(in the rows, 128 means zero)
Rotation paths and how fast each direction turns (degrees each step)
Each turn is a multiple of 5 degrees from 10 to 175, or 0.
Each row of a path follows its step; steps can be skipped.

step 0: [124 124 125 137 121 127 119 134 126 135 129 119 129 126 131 129 128 116
 121 130 129 117 131 133 119 122 124 131 132 133 130 131 133 131 131 125
 120 133 130 125 142 129 137 125 138 124 138 124 127 127 133]
step 1: [127 135 132 123 132 125 126 123 133 131 119 128 120 130 133 135 121 132
 131 134 134 124 137 128 128 124 115 126 122 127 127 125 125 138 128 114
 128 142 140 129 131 136 127 127 131 129 129 125 136 127 131]
step 2: [128 127 137 133 124 131 125 142 129 129 133 129 130 134 125 120 119 124
 123 134 131 125 123 139 125 117 122 126 120 121 131 121 129 136 123 130
 124 133 132 137 116 120 130 129 128 122 134 124 130 126 123]
step 3: [124 131 121 134 129 127 117 130 123 137 125 124 123 134 128 112 125 122
 136 134 133 126 119 129 125 124 123 131 134 135 121 125 129 136 127 117
 132 137 126 120 126 130 129 128 127 138 126 132 128 119 133]
step 4: [135 127 125 125 132 125 132 133 135 125 120 119 121 137 130 127 129 122
 133 129 131 134 131 131 129 125 121 122 122 119 135 123 122 129 116 129
 128 137 125 126 135 119 132 130 138 132 134 136 127 119 126]
step 5: [123 138 122 128 124 126 125 124 118 134 125 123 128 141 130 133 128 125
 118 136 136 129 123 128 130 114 129 130 121 126 120 128 136 136 122 133
 125 126 121 127 130 119 122 126 126 129 137 124 128 128 132]
step 6: [131 139 126 131 125 132 127 130 131 139 125 119 121 127 134 129 123 115
 131 130 125 123 126 129 130 130 125 135 135 116 124 110 128 127 133 130
 126 128 132 125 134 136 134 120 129 132 136 126 131 123 128]
step 7: [134 131 131 124 117 132 127 125 125 128 118 129 121 138 129 130 127 126
 127 139 141 128 133 134 119 120 128 127 124 121 131 128 132 128 128 129
 135 130 144 129 129 123 131 122 131 134 118 137 129 132 124]
step 8: [124 137 129 134 128 126 126 129 128 132 129 122 116 124 119 128 117 110
 130 125 132 140 132 132 120 116 130 129 130 131 125 122 125 139 132 132
 125 124 124 133 123 121 126 130 129 126 123 123 128 125 127]
step 9: [123 127 136 133 119 129 137 134 136 135 124 120 131 130 121 131 120 125
 129 131 132 127 130 127 126 122 132 130 136 131 131 131 130 129 130 122
 127 138 131 114 136 123 134 127 126 142 133 134 128 121 132]
step 10: [127 126 123 121 132 134 124 125 130 115 118 123 123 125 125 133 127 128
 127 131 132 131 134 137 123 119 114 135 126 120 133 124 130 137 132 133
 130 137 124 122 131 118 128 130 127 134 129 121 135 134 131]
Directions:
[128 128 125 130 127 128 126 128 126 128 129 128 127 127 128 128 128 126
 127 128 126 129 130 130 130 126 130 129 126 132 129 128 130 128 127 128
 129 128 126 128 123 127 128 125 128 127 130 126 127 131 126]
130

step 0: [135 131 136 130 125 133 116 126 124 126 127 129 132 126 126 127 124 134
 125 129 118 123 128 126 135 123 138 121 123 114 125 131 133 129 128 124
 130 130 130 127 124 131 120 128 123 132 134 120 119 122 128]
step 1: [125 124 132 122 122 125 127 118 121 129 128 129 131 131 124 117 131 130
 123 127 125 136 131 124 124 132 130 132 127 121 137 138 127 134 131 125
 132 126 120 135 124 118 125 132 124 134 133 137 120 135 130]
step 2: [129 127 120 122 131 128 135 125 124 123 132 121 139 119 131 124 127 127
 130 130 135 138 133 120 123 127 126 122 138 133 134 124 123 121 133 120
 127 133 132 125 119 130 127 129 129 127 124 135 126 135 133]
step 3: [130 129 130 125 127 132 121 135 124 134 128 130 128 123 119 126 125 130
 133 138 130 126 119 126 132 119 131 118 132 128 133 123 122 131 132 121
 128 132 134 126 129 139 132 123 116 119 127 121 130 130 127]
step 4: [122 135 146 135 118 129 129 131 128 139 120 123 126 132 123 129 134 125
 130 124 131 125 123 128 129 124 126 132 132 128 135 135 126 132 132 124
 129 122 132 137 128 124 124 132 121 136 130 124 130 131 126]
step 5: [126 131 132 130 122 129 135 127 121 121 126 126 128 128 129 127 124 119
 135 117 132 133 139 125 119 127 129 130 124 126 128 132 135 122 134 132
 130 130 134 120 114 125 125 128 130 134 132 121 131 134 128]
step 6: [126 123 124 132 127 127 124 132 121 121 131 136 126 127 122 117 113 127
 137 126 119 127 130 119 136 133 129 124 133 129 127 121 129 134 130 135
 127 132 131 131 119 125 135 124 125 118 129 127 129 131 130]
step 7: [129 120 134 139 127 125 123 128 132 128 136 120 131 123 127 127 125 128
 128 126 121 130 124 128 133 131 122 122 135 135 130 127 129 134 128 119
 131 121 129 141 128 128 118 129 118 128 133 131 127 116 134]
step 8: [127 119 134 121 128 132 127 124 132 124 125 126 125 124 131 125 131 118
 133 125 132 134 129 124 117 131 136 121 120 126 132 141 127 131 127 116
 128 128 124 126 124 136 123 131 125 135 128 126 131 120 123]
step 9: [124 130 131 118 125 129 128 129 127 120 121 131 128 119 123 119 123 131
 141 134 127 124 133 127 132 129 133 129 136 124 136 128 126 127 126 130
 117 136 130 129 127 127 134 128 133 140 127 135 131 131 120]
step 10: [121 136 127 129 123 125 128 130 124 128 137 123 129 117 113 121 123 133
 126 131 125 132 131 136 127 124 118 128 133 131 129 126 128 123 138 127
 124 122 129 129 135 128 127 118 126 129 137 129 129 123 132]
Directions:
[128 129 129 128 131 125 128 127 124 128 130 131 125 127 129 126 127 127
 128 127 129 129 131 130 127 127 127 129 129 127 128 127 126 128 128 127
 126 131 127 128 129 124 127 129 129 129 128 127 127 129 127]
90

step 0: [137 118 127 128 120 121 133 127 131 125 125 130 134 137 123 129 131 123
 121 133 120 130 128 132 134 131 131 133 128 123 132 119 125 131 130 131
 125 136 128 125 132 135 118 134 137 129 139 127 124 124 119]
step 1: [128 115 128 127 131 126 125 131 120 132 130 137 128 133 124 120 121 133
 128 123 117 131 127 123 132 128 128 123 130 128 125 126 124 134 133 143
 126 132 131 122 124 134 127 126 130 137 131 115 122 132 123]
step 2: [130 125 135 128 131 129 133 130 129 130 128 136 122 127 139 132 123 128
 126 126 120 118 132 114 128 128 125 115 125 126 126 134 136 133 131 138
 135 128 126 123 127 121 133 123 135 131 129 128 124 121 126]
step 3: [125 128 120 120 123 127 134 135 133 124 134 128 120 116 131 135 129 115
 120 128 111 125 133 129 128 122 129 127 123 128 124 126 131 129 129 130
 130 129 124 131 135 124 132 132 124 133 132 131 128 120 125]
step 4: [118 125 128 125 130 123 132 137 132 124 133 134 127 133 123 123 133 116
 125 137 124 129 129 137 126 121 128 123 123 134 124 120 133 138 128 136
 123 127 124 130 124 138 128 130 128 123 132 132 133 132 122]
step 5: [132 121 122 121 128 125 126 131 129 129 131 137 133 139 123 120 130 123
 119 126 129 136 128 119 116 137 127 116 121 130 127 132 130 130 124 131
 129 134 130 127 127 134 120 124 133 120 134 130 131 126 126]
step 6: [130 120 133 119 126 127 126 126 129 140 124 126 126 134 127 128 130 127
 123 115 119 124 119 121 134 138 135 121 120 132 133 125 131 130 127 130
 130 130 122 125 132 129 120 136 127 133 135 125 127 122 128]
step 7: [125 125 127 131 118 128 126 137 126 131 124 131 119 122 132 124 124 131
 126 129 118 120 120 129 140 128 133 127 132 126 120 131 132 133 129 134
 130 133 123 123 121 125 121 135 136 132 137 127 137 129 119]
step 8: [120 125 125 135 123 130 128 133 123 124 132 129 131 122 135 119 126 127
 118 128 118 126 136 126 132 119 123 115 127 125 131 129 131 129 136 131
 122 130 124 129 131 122 125 123 138 121 134 129 123 133 121]
step 9: [121 130 119 114 134 134 125 129 123 136 134 127 132 127 129 123 134 122
 124 130 116 127 132 122 126 120 116 126 124 140 128 130 134 135 124 130
 131 129 123 127 126 129 132 127 129 124 130 128 119 125 128]
step 10: [131 124 127 124 120 135 128 137 131 125 125 122 125 134 135 127 135 118
 134 129 128 125 123 122 123 129 130 128 119 138 122 129 133 136 124 133
 132 124 125 135 131 141 127 134 133 127 133 136 126 120 125]
Directions:
[131 129 128 130 125 129 132 128 130 125 129 130 129 130 130 127 128 129
 127 126 129 129 128 126 127 127 128 128 127 126 130 131 128 126 130 128
 130 128 126 129 127 128 128 126 129 126 128 130 129 127 127]
130
[130 129 126 128 129 126 127 129 128 129 126 126 131 131 127 129 126 128
 127 128 130 129 127 128 128 131 131 128 126 126 129 128 126 130 126 130
 128 127 125 127 127 131 128 129 128 128 129 126 128 128 127]
65

step 0: [130 126 130 130 125 143 128 137 126 129 126 130 123 136 128 121 122 121
 134 130 130 128 128 119 126 120 133 126 136 131 129 131 130 131 123 136
 121 123 132 129 127 135 137 123 120 127 127 131 128 134 128]
step 1: [117 130 132 121 128 128 122 131 123 132 128 132 125 129 125 141 130 122
 126 123 134 129 124 126 132 121 127 128 128 131 123 117 125 133 129 130
 129 122 126 127 128 126 137 120 136 125 126 136 137 124 125]
step 2: [136 129 134 134 127 129 119 125 125 132 127 134 122 126 132 126 116 127
 130 127 137 127 126 124 130 128 126 117 119 123 123 130 125 132 124 126
 127 129 130 131 130 126 135 122 125 121 137 133 127 140 129]
step 3: [129 131 123 114 130 129 123 127 133 129 125 137 122 130 128 123 131 129
 135 131 132 131 121 119 128 120 129 123 129 122 128 123 122 130 134 127
 122 129 122 127 125 125 137 121 122 134 130 125 133 119 132]
step 4: [128 131 138 132 136 137 116 126 129 132 127 125 127 130 126 128 115 125
 127 127 127 123 127 124 129 126 138 126 130 120 135 125 130 132 130 126
 126 121 130 126 123 132 131 125 134 129 135 136 121 120 134]
step 5: [131 126 125 133 132 124 126 131 132 129 135 128 128 131 125 126 122 125
 138 133 133 124 127 124 135 126 129 121 126 127 114 129 130 131 128 136
 118 119 130 125 127 125 133 123 126 132 119 132 137 122 126]
step 6: [126 138 132 133 131 134 128 131 123 127 117 130 121 135 129 133 129 129
 129 120 125 124 130 120 129 121 126 122 128 127 123 125 122 125 129 130
 119 129 127 127 127 138 139 133 125 123 129 138 125 126 132]
step 7: [129 123 128 122 130 134 123 126 118 133 124 124 135 131 126 130 121 122
 138 130 136 130 123 119 127 116 134 126 127 127 122 125 125 126 126 128
 130 122 122 131 133 126 127 119 126 125 127 135 129 131 122]
step 8: [127 138 133 128 127 127 122 143 125 136 128 139 121 127 126 129 123 128
 120 128 135 128 124 124 130 130 134 122 127 127 128 126 128 123 131 135
 126 128 125 126 120 123 132 118 121 122 129 132 131 129 133]
step 9: [134 124 132 123 136 126 121 126 135 132 125 131 125 125 133 133 121 127
 132 126 135 127 121 128 122 121 134 123 122 124 129 120 119 125 119 123
 120 125 133 129 129 131 139 127 130 132 128 127 133 127 124]
step 10: [122 133 126 129 120 137 126 123 131 134 136 130 124 137 126 126 121 129
 137 126 133 125 127 121 127 127 131 121 125 119 129 130 138 127 132 132
 121 128 122 128 119 128 137 124 128 130 134 129 125 125 124]
Directions:
[131 128 129 128 129 126 127 131 129 129 127 129 126 127 126 124 128 128
 128 128 129 124 128 127 130 129 124 128 128 130 127 129 129 126 127 126
 128 129 131 129 127 126 129 129 126 128 127 129 129 128 128]
120

step 0: [127 130 122 128 117 127 128 124 116 119 118 131 126 130 125 141 134 128
 117 128 130 122 123 129 130 132 124 135 136 132 135 128 126 129 133 135
 128 126 128 133 123 131 125 128 127 135 132 122 123 137 126]
step 1: [125 118 130 134 126 131 127 122 128 126 134 126 131 124 118 138 133 122
 124 122 128 124 122 125 127 137 120 125 120 120 130 132 123 123 126 126
 130 133 125 127 124 124 122 138 128 142 128 122 128 129 122]
step 2: [127 122 129 130 125 127 132 126 133 131 128 121 128 137 140 131 119 131
 119 128 132 130 120 123 125 125 134 129 129 120 131 127 130 130 134 125
 125 138 124 124 124 125 120 135 134 138 140 130 128 133 122]
step 3: [132 125 125 132 121 137 127 127 122 129 132 129 125 138 128 131 125 134
 130 130 138 132 125 124 134 134 124 131 139 123 131 135 132 135 130 128
 133 132 133 137 117 128 133 127 120 130 141 124 131 129 127]
step 4: [129 124 130 139 124 135 126 122 129 124 132 116 128 131 119 132 129 119
 129 123 129 123 129 123 139 121 130 133 124 128 126 129 117 130 129 123
 132 135 140 134 125 128 124 134 123 124 132 132 128 126 121]
step 5: [127 127 129 137 129 127 126 121 121 127 119 122 123 138 138 136 126 123
 127 130 132 127 122 122 138 118 134 131 126 138 125 133 122 121 131 132
 129 127 123 125 120 131 127 128 129 137 128 131 127 137 127]
step 6: [130 126 126 139 132 135 123 130 129 130 127 138 119 130 123 128 133 124
 126 129 126 143 118 124 135 129 126 130 128 126 132 134 125 123 122 124
 139 131 124 136 125 126 126 127 128 140 130 123 130 131 133]
step 7: [130 132 123 133 128 132 127 132 130 117 125 121 130 133 127 128 131 126
 113 126 125 127 124 121 128 121 131 131 130 122 138 121 115 131 127 121
 131 131 127 132 130 125 117 128 129 130 138 126 123 126 135]
step 8: [128 127 126 129 123 124 128 124 112 123 117 122 136 139 128 138 130 130
 123 122 136 129 127 125 130 130 126 120 127 128 132 135 125 134 127 133
 130 126 122 129 126 125 127 127 121 136 134 118 125 126 133]
step 9: [120 124 126 134 126 124 130 121 128 133 124 132 129 134 115 131 135 119
 125 122 130 141 123 133 131 131 131 127 125 124 127 132 125 131 127 127
 123 136 128 133 129 126 121 137 129 135 134 123 131 123 115]
step 10: [118 130 127 132 132 126 126 124 131 126 132 124 127 140 130 127 130 126
 120 134 136 123 123 129 127 126 125 131 138 123 129 123 124 123 136 126
 117 129 122 132 116 128 117 126 128 135 137 132 128 131 122]
Directions:
[127 132 127 128 127 127 126 127 128 129 129 127 128 128 131 128 127 127
 126 129 123 127 126 127 127 125 129 130 128 128 129 128 127 131 129 128
 127 127 127 126 129 130 127 127 128 128 130 131 127 128 125]
140

step 0: [129 125 127 117 128 119 125 125 134 126 117 131 124 132 126 126 124 128
 136 134 127 133 124 121 128 125 126 132 135 137 126 134 124 127 126 125
 144 132 130 131 129 118 127 132 122 133 124 134 126 134 133]
step 1: [133 122 128 131 124 134 125 121 125 127 126 132 111 128 119 129 126 119
 136 118 124 133 134 129 129 129 131 128 131 120 135 122 133 130 133 127
 134 128 127 131 137 119 129 120 126 131 126 135 128 132 125]
step 2: [128 125 133 132 116 130 130 117 128 126 138 129 127 130 125 125 136 121
 130 125 128 129 135 136 126 133 130 124 134 127 131 130 122 136 117 123
 126 126 122 118 130 136 131 137 131 132 121 129 125 131 132]
step 3: [133 128 125 122 124 131 135 118 128 126 123 125 128 128 123 132 135 126
 125 136 126 138 125 126 121 130 123 123 127 138 126 134 137 129 123 124
 123 124 137 139 121 135 127 132 128 128 123 122 126 139 131]
step 4: [134 124 126 124 134 128 125 131 130 133 129 130 117 131 117 126 133 129
 121 121 131 130 127 127 118 127 128 130 123 125 131 130 130 122 121 128
 136 131 132 140 127 117 131 135 138 130 135 124 129 125 139]
step 5: [133 139 130 138 126 131 129 133 135 131 135 134 121 129 121 129 124 122
 138 127 129 126 129 119 119 129 125 130 140 123 127 141 124 128 128 122
 128 128 122 128 128 127 125 126 138 128 125 129 128 119 126]
step 6: [122 139 134 139 116 128 132 121 121 129 128 121 130 132 128 127 128 131
 126 136 125 127 132 122 121 118 139 123 125 127 132 135 134 133 126 120
 125 129 125 129 128 127 128 122 127 132 133 122 131 135 126]
step 7: [130 124 127 126 129 129 131 131 134 134 127 131 139 133 123 127 133 132
 131 124 121 123 131 120 123 130 139 123 114 136 133 128 128 130 121 123
 136 129 126 135 117 132 130 134 119 126 130 131 135 129 127]
step 8: [127 132 122 130 124 129 129 126 136 128 132 137 128 122 114 132 129 139
 134 118 131 129 121 126 119 133 118 127 120 128 121 121 132 128 128 129
 129 130 129 129 132 121 124 129 126 125 129 123 132 122 117]
step 9: [129 131 130 129 131 133 132 125 118 126 134 128 132 136 127 122 129 126
 133 128 130 117 119 129 128 130 124 126 124 130 120 131 127 136 126 126
 124 137 119 125 135 121 138 121 138 132 131 118 127 122 126]
step 10: [139 126 132 132 127 123 135 127 135 122 125 126 138 128 130 133 113 124
 126 138 135 120 128 126 130 128 129 127 121 129 132 131 132 131 121 126
 120 127 121 138 126 133 137 122 121 129 129 127 127 125 130]
Directions:
[127 128 127 131 130 126 130 126 128 126 125 127 129 127 127 127 129 130
 128 126 131 130 129 130 127 128 128 127 130 130 127 130 131 127 132 124
 128 127 129 128 129 127 127 127 127 127 128 128 126 128 126]
140
[128 127 127 128 127 128 128 128 126 131 128 130 127 129 128 127 130 129
 129 128 126 129 129 130 128 128 127 127 126 129 127 125 131 129 127 127
 128 126 130 125 126 130 129 130 127 126 126 126 126 125 126]
70

step 0: [130 126 130 128 126 127 135 133 133 125 132 125 121 129 125 116 132 129
 128 117 137 135 125 125 123 135 119 126 130 130 139 123 126 120 135 126
 128 124 113 132 134 129 136 127 135 125 139 132 130 134 127]
step 1: [131 126 132 124 120 122 127 123 126 133 141 137 136 121 127 122 125 121
 124 130 137 129 124 125 125 132 122 126 126 137 133 125 141 120 131 138
 128 137 117 128 126 125 133 126 119 123 130 126 125 124 132]
step 2: [132 141 122 127 131 120 131 118 125 128 127 131 129 121 117 121 121 123
 128 129 127 132 116 134 125 125 125 128 128 131 123 135 130 127 138 126
 128 127 128 135 131 126 130 128 137 119 129 122 124 113 134]
step 3: [133 134 125 136 131 128 131 127 131 125 115 132 121 124 128 116 126 129
 121 127 134 132 123 134 137 133 131 127 128 137 128 128 131 135 134 127
 132 132 117 125 112 123 126 131 134 128 137 127 122 129 119]
step 4: [125 123 130 116 126 117 134 125 137 127 126 127 128 126 125 124 117 124
 118 133 125 127 129 133 124 126 130 136 129 140 128 118 129 134 123 122
 129 140 127 139 119 126 124 123 122 131 132 121 125 130 121]
step 5: [127 127 121 116 119 125 139 131 135 129 129 134 134 127 126 120 121 129
 126 124 124 134 127 121 123 122 128 137 128 118 130 137 121 141 140 121
 130 129 120 132 127 132 128 123 134 131 127 133 126 126 124]
step 6: [132 121 118 133 126 119 128 127 130 127 117 148 140 125 127 124 132 124
 121 128 134 126 129 118 125 134 124 128 123 123 131 124 131 124 127 127
 134 133 124 129 126 136 123 130 134 135 131 135 131 135 126]
step 7: [125 132 117 119 136 121 129 127 123 117 129 133 125 123 117 124 125 122
 127 132 127 126 129 126 117 136 137 131 133 121 120 125 137 114 133 127
 130 134 130 129 128 132 131 126 123 138 120 124 128 128 123]
step 8: [127 133 115 136 130 126 134 125 135 123 122 120 123 129 127 111 124 133
 135 127 126 130 130 130 120 138 127 128 131 117 128 126 124 127 134 136
 128 124 119 133 133 126 136 124 125 126 133 127 136 132 121]
step 9: [123 129 136 127 117 122 136 129 129 131 127 129 134 128 131 116 132 116
 125 131 134 126 125 125 133 137 136 127 124 133 126 122 126 119 126 136
 134 136 121 129 132 119 136 123 124 126 136 129 137 137 126]
step 10: [128 137 135 125 125 121 137 131 132 123 137 129 135 127 126 127 123 119
 123 130 126 135 114 129 126 134 129 123 126 120 126 125 133 128 137 130
 130 130 135 133 129 134 131 115 131 117 128 119 125 122 134]
Directions:
[128 128 127 125 127 130 130 125 129 127 130 127 130 129 128 129 125 129
 127 127 125 125 128 130 127 127 130 126 128 128 128 130 129 125 129 127
 128 127 128 130 127 129 127 127 129 128 125 124 128 128 130]
130
[129 129 126 126 129 126 127 128 127 126 126 126 127 129 130 128 128 126
 126 127 128 125 132 123 126 125 128 128 127 125 130 126 127 129 129 128
 129 129 129 128 127 128 127 129 128 130 127 130 129 127 127]
40
[131 129 129 127 125 127 130 128 128 130 130 129 132 129 129 127 128 126
 128 129 127 127 127 128 127 129 127 128 126 129 129 130 128 129 130 129
 129 128 129 126 131 128 125 128 128 128 126 132 127 128 130]
85

step 0: [128 116 117 132 127 119 121 126 126 119 134 135 128 132 121 124 134 126
 130 118 132 126 132 123 128 132 129 133 123 130 133 126 124 123 124 128
 121 127 134 145 133 125 130 128 126 129 135 128 127 121 128]
step 1: [136 130 119 125 135 134 122 116 130 124 123 129 119 130 126 131 137 123
 133 129 132 126 131 126 125 131 120 130 129 133 127 134 124 131 136 132
 138 135 127 136 136 131 123 127 121 121 132 126 128 133 126]
step 2: [126 123 128 123 128 130 123 126 134 125 124 135 127 127 138 132 133 125
 123 139 134 128 137 130 128 128 116 130 124 122 123 132 119 121 117 124
 134 126 132 134 126 120 128 132 126 125 131 134 123 128 138]
step 3: [132 122 128 130 136 118 127 135 129 125 121 131 138 136 133 132 129 117
 127 122 127 123 139 129 124 130 129 130 131 131 130 131 119 141 121 131
 130 126 122 130 123 126 124 131 128 118 134 130 126 136 128]
step 4: [130 122 119 135 132 121 120 128 132 117 129 134 126 133 133 125 136 135
 125 119 134 129 125 127 134 131 119 127 130 126 123 121 134 134 123 134
 132 120 115 130 130 129 128 125 131 127 126 129 129 128 137]
step 5: [130 122 127 129 130 135 127 124 132 134 123 132 122 135 133 126 134 121
 122 126 134 120 122 120 132 142 118 126 124 128 135 122 131 135 131 126
 130 127 131 126 125 122 131 127 123 119 135 133 138 127 125]
step 6: [132 122 119 118 136 128 124 129 120 118 126 134 133 137 127 124 132 126
 132 138 128 121 128 131 119 136 121 121 126 124 136 129 128 124 121 127
 130 124 132 131 123 130 134 129 132 135 135 129 134 126 130]
step 7: [121 131 125 127 132 132 124 121 121 126 136 130 129 125 137 131 127 120
 132 125 127 121 135 124 126 131 123 120 129 127 130 135 127 138 121 138
 136 126 128 137 129 130 131 116 136 120 133 126 127 130 125]
step 8: [127 124 118 136 128 138 123 129 129 126 129 124 130 126 135 133 133 126
 132 123 130 136 127 139 126 127 120 128 119 127 119 129 129 128 119 126
 133 127 125 121 131 126 132 126 131 126 144 136 132 131 133]
step 9: [132 130 130 124 135 126 120 132 134 123 128 124 128 129 137 129 129 119
 128 122 124 137 134 122 126 141 128 123 127 130 127 117 127 130 124 131
 120 131 129 133 124 126 134 134 129 127 135 145 129 129 124]
step 10: [134 125 128 126 135 123 126 131 118 120 131 126 130 133 129 126 132 129
 130 128 124 115 127 130 133 134 119 127 134 129 117 123 134 134 129 130
 131 126 131 131 143 125 128 129 128 138 135 137 128 134 127]
Directions:
[128 126 129 129 124 131 127 127 128 129 128 127 126 130 130 129 129 128
 128 128 128 127 127 128 129 124 126 127 128 127 127 126 128 127 129 128
 128 127 131 127 125 126 124 126 129 128 130 129 127 130 128]
120
